Here are some numbered points:
[-18 -52 -17 -37 -10 -35 -12 -39 -5 -34 -12 -30 -14 -26 -9 -9 -26 -16 60 27 127] 0
[-32 -19 -1 8 2 58 89 127 33 79 47 82 127 67 46 21 10 -35 -58 -22 -54] 1
[-28 -2 12 20 17 33 107 103 46 98 32 86 124 44 37 28 2 -28 -88 -41 -65] 2
[1 -66 -7 -35 -23 -29 -27 -60 -35 -40 -3 -3 -49 8 -16 25 34 38 127 14 17] 3
[36 9 29 27 16 13 47 55 27 36 -5 5 12 -9 -17 -28 -7 -41 -76 -34 -48] 4
[-8 -59 -25 -17 -11 -21 -47 -20 -1 -38 -26 -12 -43 -7 -20 -16 13 40 116 -5 -13] 5
[-13 -9 -1 23 18 37 73 85 18 43 0 19 52 11 -11 -14 6 -21 -60 -20 -52] 6
[-38 -62 -9 -38 -25 7 -20 -12 -30 -44 -16 -1 -8 -38 -23 13 15 31 127 46 95] 7
[77 127 63 55 74 41 44 65 40 39 2 19 27 -30 -14 -2 -4 -29 -74 -23 -81] 8
[-40 -67 -33 -8 -14 0 -55 -40 -5 -20 9 -17 -12 -40 -25 -35 -2 30 66 -12 21] 9
[65 127 41 64 53 17 85 72 27 13 22 -2 -9 15 -2 -32 13 -19 -65 3 -83] 10
[-6 -63 -20 -37 -22 -31 -47 -19 -15 -36 -30 -21 -16 3 -34 4 -5 -31 16 40 108] 11
[-26 -39 3 -9 -5 -28 -31 -56 -32 -10 -36 0 -51 -1 4 7 13 50 127 22 -14] 12
[-18 -66 -24 -7 -21 -11 -9 -46 -3 -42 -27 2 -21 -2 4 44 3 30 11 -14 -43] 13
[-34 -58 -12 -24 -40 6 -49 -34 -14 -27 -8 -12 -8 -27 7 -5 -26 11 125 15 97] 14
[1 -58 -31 -26 -9 -36 -44 -52 -8 -17 -5 1 -34 -27 -12 -37 -19 38 70 33 112] 15
[-35 -61 -4 7 -10 4 -16 -33 4 0 -35 -36 -14 -41 7 -31 -31 36 127 56 127] 16
[-10 -55 -17 -15 -1 -8 1 -21 -16 -17 23 23 31 44 70 97 57 -8 -61 -17 -69] 17
[53 126 59 4 8 -18 -11 -23 -4 6 -25 -31 -33 -6 -34 -22 9 -22 -47 -37 -50] 18
[72 127 31 7 46 -12 -3 13 -10 14 -27 5 -8 -33 -6 -32 -34 -28 -66 -22 -57] 19
[-24 -55 4 -14 2 -24 -31 -37 -16 -47 -4 -18 -12 -13 3 -10 -24 4 79 28 100] 20
[-44 -67 -2 -23 -15 5 -23 -43 -40 -40 -34 -30 -35 -31 5 2 -16 -2 -8 11 86] 21
[73 127 74 34 46 0 13 24 16 -21 -8 5 1 -30 -33 -32 -8 -32 -90 -34 -54] 22
[-20 -32 -43 0 -22 7 -47 -18 0 -8 6 -30 -13 9 30 43 42 15 -7 -14 -75] 23
[-30 -13 10 14 24 4 69 70 12 77 31 43 85 68 8 -1 -18 -30 -61 5 -60] 24
[53 125 75 59 58 17 83 104 45 18 5 7 8 11 -27 5 -3 -33 -65 4 -73] 25
[-39 -61 -21 -4 -20 4 -18 -11 6 -2 -27 4 -35 17 18 34 38 16 -30 -26 -36] 26
[-38 -33 -11 -30 -16 12 22 44 11 31 46 35 83 48 48 27 9 -41 -62 -5 -45] 27
[-21 -63 -28 -8 -11 -6 -21 -49 -5 -42 3 -13 -1 27 39 51 3 -6 -61 -35 -58] 28
[-39 -36 -34 2 -21 4 -9 -47 -30 -5 10 -26 -48 -10 1 1 9 50 99 -24 -19] 29
[-46 -61 -37 -21 -35 -16 -20 -42 -35 -14 -3 -25 -12 5 8 9 -13 7 1 7 -57] 30
New points follow, each followed by the numbers of its two nearest points above, smallest number first.
[-23 -42 -7 -8 -28 9 -26 -24 0 -11 -33 -1 -8 -22 -35 -28 -33 10 48 -4 60] 9 20
[0 -56 -25 -35 4 -11 -27 -33 7 -34 -6 -36 -19 -24 -19 0 -19 -1 28 52 127] 0 11
[-26 -37 -26 -36 -6 4 -42 -21 -21 -4 8 -27 -12 -33 -36 -4 14 60 127 51 103] 7 14
[-16 -35 -26 -17 -10 -17 31 44 25 25 45 20 81 74 63 32 33 -9 -62 2 -77] 24 27
[64 88 27 33 21 -8 29 -7 -13 20 -23 -13 3 -37 -38 -23 -13 -25 -69 -8 -77] 19 22
[19 69 47 43 1 29 42 24 21 5 -8 -4 -25 5 4 -39 6 -16 -53 -13 -75] 4 10
[-13 -47 -42 -18 -1 -2 -24 -35 -7 -44 -24 -37 -28 -24 -8 -27 -33 4 20 51 127] 0 11
[32 108 14 23 17 -24 -23 -37 -20 -27 -18 -17 -42 -12 1 -6 -7 -38 -67 -27 -55] 18 19
[-2 -61 -16 -7 -13 -13 15 25 14 55 40 53 127 104 73 45 31 -34 -46 -14 -55] 24 27
[62 127 25 33 34 2 12 38 -3 -25 11 -25 4 -1 -36 -14 8 -25 -52 -36 -64] 19 22
[83 127 51 50 58 31 35 28 -13 -12 -5 -1 -34 8 -13 -9 -5 -38 -74 -34 -83] 10 22
[-1 -51 -8 -20 -4 -4 -28 -42 -11 -27 -18 -10 13 29 26 45 16 -1 -46 -23 -54] 26 28
[17 39 2 12 30 22 67 25 5 8 1 32 18 -15 13 -1 -32 -19 -57 -40 -68] 4 6
[-21 -39 1 -1 6 -27 -27 -31 -38 -22 -24 4 -15 -40 4 12 -1 53 77 14 -29] 5 12
[-5 -71 -42 -27 -15 -4 -21 -36 -22 -36 -28 -13 2 -20 7 41 24 4 13 -29 -48] 13 30
[31 73 39 8 2 -6 -25 2 14 -36 13 3 -48 4 -31 -4 -15 -9 -81 -8 -77] 18 22
[-20 -29 -18 -1 -5 10 27 18 6 46 8 13 64 56 55 59 15 -13 -83 -13 -55] 17 27
[-2 -62 -13 -22 -35 8 -41 -26 0 -44 -27 -6 -50 -25 -31 -18 -21 -10 36 7 94] 0 11
[-16 -53 -41 -5 -37 -6 -24 -33 5 -22 3 -21 -19 -9 6 -31 -27 35 110 25 60] 14 20
[-29 -36 -29 -33 -2 -12 -51 -28 6 -20 -14 -17 -9 -38 2 -40 -26 0 17 26 127] 0 15
[-6 -60 -37 -26 -23 8 -42 -32 4 -12 1 -20 -12 -18 -26 -20 -18 -16 7 8 88] 0 11
[-23 -38 -36 -39 -39 -37 -56 -24 -35 -21 1 -30 -31 -5 -33 -31 -12 -23 29 57 100] 0 11
[-17 -31 -21 -12 -31 -14 -33 -19 -18 -26 -4 -35 -16 -19 -30 -9 -3 -4 14 22 111] 0 11
[37 60 10 42 13 28 87 64 10 42 16 -2 30 16 -20 -25 -8 -20 -91 -22 -63] 4 6
[85 127 68 31 20 27 22 9 2 -12 2 -26 -9 -31 -33 -10 -4 -10 -72 -39 -81] 18 22
[51 68 18 26 35 32 54 29 7 18 -16 21 12 -1 8 -31 11 -38 -51 -42 -71] 4 10
[-20 -46 -10 -13 -23 -30 -43 -54 -20 -38 10 -37 -15 -21 -21 -10 -12 3 66 35 80] 0 20
